Where one turn sends some rows of the set: a few examples, then the rows asked
Kog: [ 0.19  1.38  2.51 -2.51 -4.44  2.29  0.87 -0.14 -0.16  0.71  4.43  0.35
 -1.03 -1.62]
zedi: [-2.85 -0.12  2.34  1.06 -0.61  0.55  1.41 -1.66  4.31  0.82  0.17  0.67
  0.85 -0.82]
Pupe: [ 0.96  0.73  1.97 -1.42 -0.60  4.94 -0.03  2.85 -3.46 -0.10  1.52  1.48
  0.78 -0.40]
sev: [ 0.60  1.18 -1.83  2.38 -1.48  3.45 -1.54  2.81  2.32 -0.03  2.21 -0.35
 -0.41  0.93]
Depe: [-0.81  2.02  0.24 -2.02 -1.83  1.90  2.47  3.42  0.51  1.24  0.79  4.27
  2.17  0.11]
Zepud: [ 1.65  1.66 -0.44 -0.27  0.71  1.35  0.38  3.56  1.34 -4.14  0.64  1.80
  1.21 -0.83]
dedol: [ 1.50 -0.93 -0.53  0.18 -0.82  2.73 -0.54  0.97  2.24  3.08  3.39  4.09
  0.06 -0.33]
devor: [-0.03 -2.15 -0.07  0.94 -0.40  2.96 -1.34 -0.88  0.50  0.46  0.26 -1.07
 -3.29 -1.07]
Sode: [-1.77  0.75  5.31  2.42 -1.33  1.23  0.12 -0.71  0.91  1.50  0.57  0.61
 -0.82 -0.19]
feror: [ 1.64 -1.59  0.69  1.47 -3.51 -0.17 -0.35 -0.54 -1.01 -1.54 -2.43  1.17
  1.42 -2.28]
gir: [ 0.46 -0.35 -0.22  2.05 -0.81  0.50 -3.36 -0.50  1.53  1.74  0.81 -0.54
  2.33 -2.33]
vaf: [-0.18  0.81 -0.69  2.22 -0.80  4.97 -0.11 -1.48 -0.97 -1.65  0.89  3.19
 -1.13  0.69]
bapa: [-2.16 -0.68  1.07  1.04 -1.94 -0.76  0.24  4.53  1.77  1.63  1.13  0.47
  0.76 -0.02]
guga: [ 2.15 -1.32 -0.81  2.22 -1.40  2.00  0.01 -0.59  0.51  0.42  1.38 -2.98
 -0.92 -1.99]
Kebo: [ 0.80  2.40  2.24 -0.17 -1.40  3.16 -0.86  1.12  0.75  0.54  4.96  0.11
  3.54  0.60]
Nubuv: [-2.28 -1.42  2.05 -3.96 -2.36  0.40  0.35  1.85 -1.53 -0.35  0.49  1.80
 -0.62 -0.48]
limag: [ 2.80  1.12  2.08 -3.44 -2.94  2.18 -1.70 -0.01  0.53 -2.75  0.13  2.13
 -0.21 -1.25]
Muba: [ 0.26  3.12  1.16  0.26 -1.96  3.24  0.65 -2.75  0.59  2.10  1.81  2.73
 -1.69 -1.95]
neden: [ 2.64  1.33  2.02 -0.07 -0.56  1.69  0.52  0.67  3.57 -1.87  4.98  0.54
  1.05  0.02]
kaput: [ 1.80 -1.19  2.27  1.02 -1.80 -1.15 -0.09  0.04  2.33  1.01 -0.99  0.28
 -2.45  0.40]
Volub: [-1.39  0.66  0.50 -1.33 -2.12 -0.67  3.46  0.71  1.28 -3.37  0.24 -1.36
  1.43 -0.05]
natir: [-0.06 -2.49 -0.12  2.42 -0.21  0.88  1.38  2.45  0.21 -1.13 -0.90  1.66
  3.50  0.10]
Kupi: [ 4.20  2.06  1.08 -1.01 -1.23  1.00  0.61 -1.11  3.69  1.38 -0.38  1.38
  1.14 -0.25]
nife: [ 2.64  0.92  4.06  0.70 -2.18  4.65  0.79  2.54  1.78 -0.50  1.76  1.96
 -1.23 -0.09]
nurev: [-0.57  3.81  0.03 -0.85  0.36  1.45  0.52  0.92 -0.59 -1.21  3.34  0.76
  4.11  0.20]
vomol: [-1.61  0.22  2.12  1.82 -0.24  1.92  2.10 -1.78 -2.41 -2.04  1.40  1.09
  2.47 -2.16]
Lir: [-1.26 -1.68  2.07 -0.83 -2.81  3.29 -1.15  1.26  1.78  1.78  1.85 -2.50
  2.19 -1.43]
lud: [ 0.79  1.45 -1.95 -0.62 -1.49  1.13 -2.22 -3.01  1.58  0.11  3.39  2.13
 -0.28 -1.00]
Genep: [ 1.12 -1.11 -0.83  0.61 -0.44  1.92 -0.36  3.89  1.12 -2.28 -1.81 -0.11
  2.17 -1.03]
nopu: [-1.46 -0.13  0.29 -1.65 -4.03  1.69  0.19 -1.06  0.86  0.94  2.42 -1.73
 -0.55 -3.55]
sut: [-0.87  2.28 -0.39 -1.04 -1.87 -0.83  1.43 -1.63  0.02 -3.18  1.40  4.23
  0.61 -0.43]
nolo: [ 0.40  3.04  2.89 -0.11 -4.45  2.50 -1.85  1.15  0.60 -0.78  3.27  0.43
 -1.53 -0.59]
Gagel: [ 0.42 -1.76 -0.53 -3.36  1.16  0.00  1.14  0.86  0.72 -1.21 -0.11 -1.01
  2.19  0.69]
bur: [ 0.45 -0.50  1.93 -0.48 -2.03  2.14  3.39  1.03  3.97  0.53  0.04 -1.26
 -1.26  1.37]
voku: [ 1.21 -0.77 -1.21 -0.81  0.31  0.83  1.28 -1.16  1.09 -0.64 -1.91  0.32
  2.50  2.62]
dum: [ 0.64  0.77  0.80 -0.46  0.27  0.28  3.12 -1.42  1.02  1.94  1.87 -2.04
  3.25 -1.19]
buvo: [-1.00 -0.96  0.66  0.57  0.33  1.65 -0.71  1.55 -2.40  2.70 -1.48  1.00
  2.65 -0.85]
makom: [ 2.31 -1.56  3.04  1.45 -3.47  0.29 -0.30 -1.99  1.77 -1.48 -0.48 -0.21
 -0.57 -1.07]
sepu: [-1.49  2.48  3.23  2.04 -0.75  1.65 -0.44 -0.93  0.09  0.96  3.20  3.08
 -1.14 -1.98]
duti: [-0.30 -0.80  0.25 -0.85  0.70  2.05  0.78 -0.20 -1.20 -1.52 -1.17 -1.79
 -2.55  1.19]
Mefom: [-2.73  1.12 -1.71 -1.14 -0.84  1.30  0.52 -1.25 -1.89 -1.45 -1.11 -1.50
 -0.01 -1.30]
razed: [ 2.92  1.66  0.23 -2.26 -0.96  2.20  2.19  0.42 -2.04 -1.04  0.87  2.32
 -1.19  2.49]
Fura: [-2.48  1.21 -0.07 -2.24 -1.69  3.99  1.00  1.72 -1.07  0.02  2.10  3.19
  1.99  1.97]
beze: [-0.49  0.46  3.46  0.34 -3.14  1.14  0.99  1.42 -1.75 -0.79 -3.27  0.75
  1.36 -0.27]
kovok: [ 2.17  2.02 -1.34  1.30 -1.14  0.76 -0.98  1.74 -1.89 -2.56  0.98  3.34
  0.61 -2.20]
mil: [-1.15  2.10  0.06 -1.35 -1.07  1.57  1.86  1.08  3.46  1.74  2.55  4.34
  0.12 -1.27]
rozef: [-0.60  3.22  1.96 -1.77 -0.41  1.91  0.53  0.57  0.29 -2.38  1.34  3.19
  3.87 -2.24]
paf: [ 2.50 -0.27 -1.69 -1.29 -0.74  2.26  0.76 -0.09 -1.03  0.83  0.31  3.09
  2.59  2.60]

bur goes to nife
limag goes to Nubuv
Where do these go?
Kog goes to Depe
guga goes to Muba
Lir goes to dedol
mil goes to Zepud

Where one turn sends some rows of the set: a few examples, then the rows asked
talo: [ 1.35  0.08  3.64  1.84 -0.78  0.72  2.56  1.33 -1.08  1.40 -1.62  0.46
  1.91  0.86 -2.69  0.94 -2.45  0.04 -1.73  0.44 -2.02  0.21  4.41 -1.01
  0.62 -0.13  2.32 -1.61 -1.06  0.42 -2.36  3.17 -1.19]
mif: [-0.80 -0.64  2.93  3.51  0.59  0.96  4.64  0.23 -2.71 -0.35 -2.61 -0.21
  1.50 -1.24 -2.09  2.59 -1.03  1.31 -2.87  1.26 -3.12 -0.89  4.69 -1.23
  0.60 -0.21 -0.47 -2.80  1.03  1.98 -2.22  1.24 -2.70]
Kefif: [ 2.22  1.70  1.41  0.41  2.63  1.41  1.69 -1.27 -1.86  0.35  0.81  1.32
  1.80  1.28  0.61 -0.67 -0.58  2.70 -0.41  0.34 -1.28  2.62  3.71 -2.44
  4.87  0.43 -0.14  0.02  1.79 -0.52 -1.59  2.23 -2.78]
ler: [-0.82  2.25  2.79  0.35 -1.49  0.95  3.31 -3.69 -2.35 -1.56 -3.27  4.22
  1.37  1.90 -0.90 -0.12  3.35 -2.15  1.14 -1.02 -0.94 -0.77 -2.72  2.17
  0.28  3.55  4.60 -0.24  4.99  1.46  1.77 -2.22 -1.91]
binor: [ 0.46  0.97  1.09  2.88  2.83  1.45  4.30 -1.83 -3.55 -1.36 -1.13  0.57
  1.95 -1.79  0.06  1.17  0.42  3.08 -1.80  0.62 -2.30  0.71  4.17 -2.44
  3.80  0.26 -2.02 -1.40  2.46  0.15 -1.75  0.67 -3.49]
nekar: [ 0.69 -1.59  4.77  2.08  0.52  1.25  2.44 -0.41 -2.93  2.02 -0.95  1.11
  1.30 -0.13 -2.96  0.89 -0.62  0.94 -2.34  0.46 -1.81  1.44  4.36  0.10
  2.21  1.97  1.35 -1.82 -3.17  0.98 -2.38  0.42 -1.97]
nifub: [-0.19  3.11  1.46 -0.73  0.10  1.67  3.90 -3.57 -0.58 -2.04 -1.45  3.31
 -2.15  1.42  0.98  0.26  2.74 -0.03  1.04 -1.05 -2.56  0.44 -2.37  0.99
  1.03  0.69  4.24  0.05  4.48 -0.39  2.69 -3.33 -0.53]
ritas: [ 1.72 -0.43  3.93  4.32 -0.08  1.02  5.09 -0.39 -2.93  0.66  0.80  0.68
  4.24  0.16 -3.25  1.88 -2.12  0.91  0.22  0.24 -0.71 -0.50  3.44  0.90
  0.78 -0.81  0.07 -2.02  0.59  2.57 -2.07  2.14  0.54]
Nikik: [ 1.34 -0.84  1.93  3.96 -0.84  2.77  2.41  2.14 -2.99  1.98 -0.41  1.64
  2.69 -0.58 -0.38  1.34 -1.54 -0.63 -1.18  0.96 -0.34  0.48  4.13  0.25
  2.38  1.18  0.46 -1.96 -1.42  0.91 -2.82  0.17 -1.47]
pom: [ 1.41 -0.29  3.43  2.90  1.18  0.07  4.35 -2.59 -3.61 -1.11  1.75 -0.12
  4.97  0.71 -0.01  0.96  0.61  2.32  1.40  1.76 -1.24  1.05  2.59  1.11
  0.73  1.02 -1.80  0.32  2.68  3.37 -1.54  2.86 -0.25]
Limev: [-0.43  0.89  3.33  0.73 -0.75  1.74  4.55 -3.67 -1.84 -0.17 -2.41  3.56
  0.19  2.78  0.77  1.08  2.46 -2.77  0.89 -0.61 -2.92 -0.87 -2.68  2.05
  0.09  3.18  4.95 -0.54  5.18  2.31  1.21 -2.87 -1.76]
subi: [ 0.40 -2.26  4.68  0.82  0.78  0.64  2.23 -3.01 -3.87  0.16 -0.77  0.55
  2.01  1.14 -0.06  0.20  1.66  2.00 -1.17  2.41 -2.09  2.57  3.76  0.80
  1.48  4.22 -0.56  0.48 -1.82  2.99 -1.95  1.41 -1.82]
firuf: [ 1.31  0.41  0.29  1.59  1.42  2.21  0.78  0.59 -1.89 -0.32  0.70  1.63
  1.17 -0.17  1.97  0.05 -0.44  2.65 -0.51  2.60 -0.07  2.72  3.79 -0.25
  2.70  0.21 -2.23 -0.25 -0.22  0.36 -1.42 -0.31 -1.34]
Tukez: [ 0.50  2.20  2.48  1.13 -0.97  1.29  3.92 -1.95 -0.07  0.26 -3.85  4.05
 -0.21  0.72 -0.87  0.52  1.05 -2.10  0.14 -1.76 -2.01 -1.48 -3.12  1.11
 -1.22  0.95  4.23 -1.34  2.99 -1.39  1.17 -4.18 -1.00]
tavi: [-1.88  2.51  2.10  0.50 -2.10  0.68  4.05 -3.56 -1.81 -0.60 -2.83  3.61
  0.65  3.02 -0.29  1.72  1.25 -1.24  1.60 -1.49 -2.60 -0.37 -3.24  1.01
  1.09  2.91  3.92 -0.08  6.31  3.18  0.25 -2.84 -1.04]
bug: [ 0.42  2.59  2.20  0.71 -2.30  0.88  5.64 -2.01 -0.16 -0.12 -4.54  5.63
  0.76  0.29 -2.48 -0.15 -0.24 -1.00  0.34 -1.83 -1.91 -1.37 -2.58  1.33
 -1.33  1.72  3.23 -0.81  3.66  0.36  0.17 -3.52 -0.19]
rodap: [-0.68  3.31  1.74  1.12 -2.66  0.28  3.96 -2.20 -0.30 -0.01 -4.43  3.87
  0.90  1.14 -1.65  1.16 -0.04 -1.26  0.79 -2.38 -1.77 -1.21 -3.59  0.21
 -0.50  1.53  3.43 -0.76  4.30  0.10 -0.16 -3.69 -0.42]
novu: [ 1.88 -1.36  3.91  1.12 -0.42  1.29  2.40 -2.75 -2.95 -0.43 -1.97  0.47
  3.55  3.01  1.64 -0.06 -0.49  0.58  0.37  2.79 -1.46  1.63  2.92 -0.28
  0.65  3.74 -0.66  0.41  0.92  3.39 -2.23  4.02 -1.63]
kuru: [-0.20  2.83  2.40  0.30 -1.85  1.64  3.33 -2.41 -0.87 -1.30 -4.10  5.03
 -0.35  1.37 -2.71 -0.20  1.19 -1.93  0.46 -1.30 -0.55 -1.28 -2.21  1.59
 -0.33  1.06  4.64 -1.83  3.17  0.36  2.16 -3.26 -0.68]
gobo: [-0.34 -1.64  2.42  2.31 -0.87  1.63  1.93  0.24 -3.81 -0.38  0.91  0.10
  2.49  0.85  2.29  1.48  0.91  0.37 -0.14  2.91 -1.60  1.68  4.21  1.68
  1.70  2.98 -0.08  0.71  0.14  3.58 -2.08  1.98 -1.31]
zel: [-1.39  4.29  0.69 -0.56 -1.82  0.60  3.78 -3.34 -0.57 -2.10 -2.59  3.47
 -1.31  1.52 -0.43  0.99  1.09  0.95  1.32 -1.92 -1.98  0.12 -2.87  0.21
  1.59  0.63  3.45  0.08  4.85  0.42  1.38 -3.36  0.35]
Gega: [-0.98  3.92  1.09 -1.33 -0.70  0.41  5.02 -2.87 -0.14 -1.88 -1.39  4.83
 -1.61  0.56 -1.25 -0.29  1.34  1.42  0.65 -1.27 -2.90  0.38 -1.50  1.22
  1.13  0.42  3.60  0.39  5.55  0.75  1.72 -2.87 -0.29]
Rido: [ 1.35 -0.44  3.09  0.72  3.05  1.21  1.52 -1.89 -2.56  1.02 -0.02  1.87
  1.00 -0.06 -0.95 -0.53  0.76  3.44 -1.43  1.20 -1.24  3.24  3.75 -0.85
  3.74  1.86 -1.05 -0.59 -1.44 -0.07 -1.84 -0.56 -2.87]
mir: [-1.23  3.42  1.75 -1.04  0.20  0.77  2.20 -2.75 -0.83 -1.65 -1.86  4.58
 -0.90  1.66 -1.47 -0.52  2.66 -0.15  0.85 -0.80 -1.39  0.08 -2.21  1.60
  1.18  1.01  4.19 -0.72  5.51  0.53  2.56 -3.36 -1.97]
nol: [ 2.14  1.19  2.17  2.73  3.17  0.75  3.73 -0.81 -1.77  0.16  2.28  1.20
  3.33  0.05 -1.75  0.65 -1.40  3.41  0.54  0.70 -0.43  1.40  3.03 -0.32
  2.34 -1.90 -2.01 -1.37  2.47  0.85 -1.35  0.67 -0.78]
Nupi: [ 0.13 -1.41  2.75  2.95  0.90  1.76  5.08 -3.17 -4.24 -2.52 -3.16 -0.11
  2.23  0.10  0.71  1.77  0.09  2.14 -0.82  2.64 -2.28  0.15  3.88 -0.97
  0.98  2.28 -2.70 -1.48  1.91  3.58 -1.72  1.89 -2.04]
Nul: [-0.81  2.20  2.53  0.46 -1.55  1.03  5.92 -3.72 -2.17 -0.45 -2.25  5.11
  1.46  1.84 -0.74  0.32  1.71 -1.04  1.13 -1.32 -3.04 -0.49 -2.36  2.03
  1.16  3.96  3.95  0.76  6.53  3.12  0.27 -2.42 -1.60]

mir goes to kuru
nol goes to ritas
Where do these go?
zel goes to rodap
Gega goes to bug
Limev goes to nifub
novu goes to Kefif
Nikik goes to gobo
subi goes to Rido
mif goes to Nupi

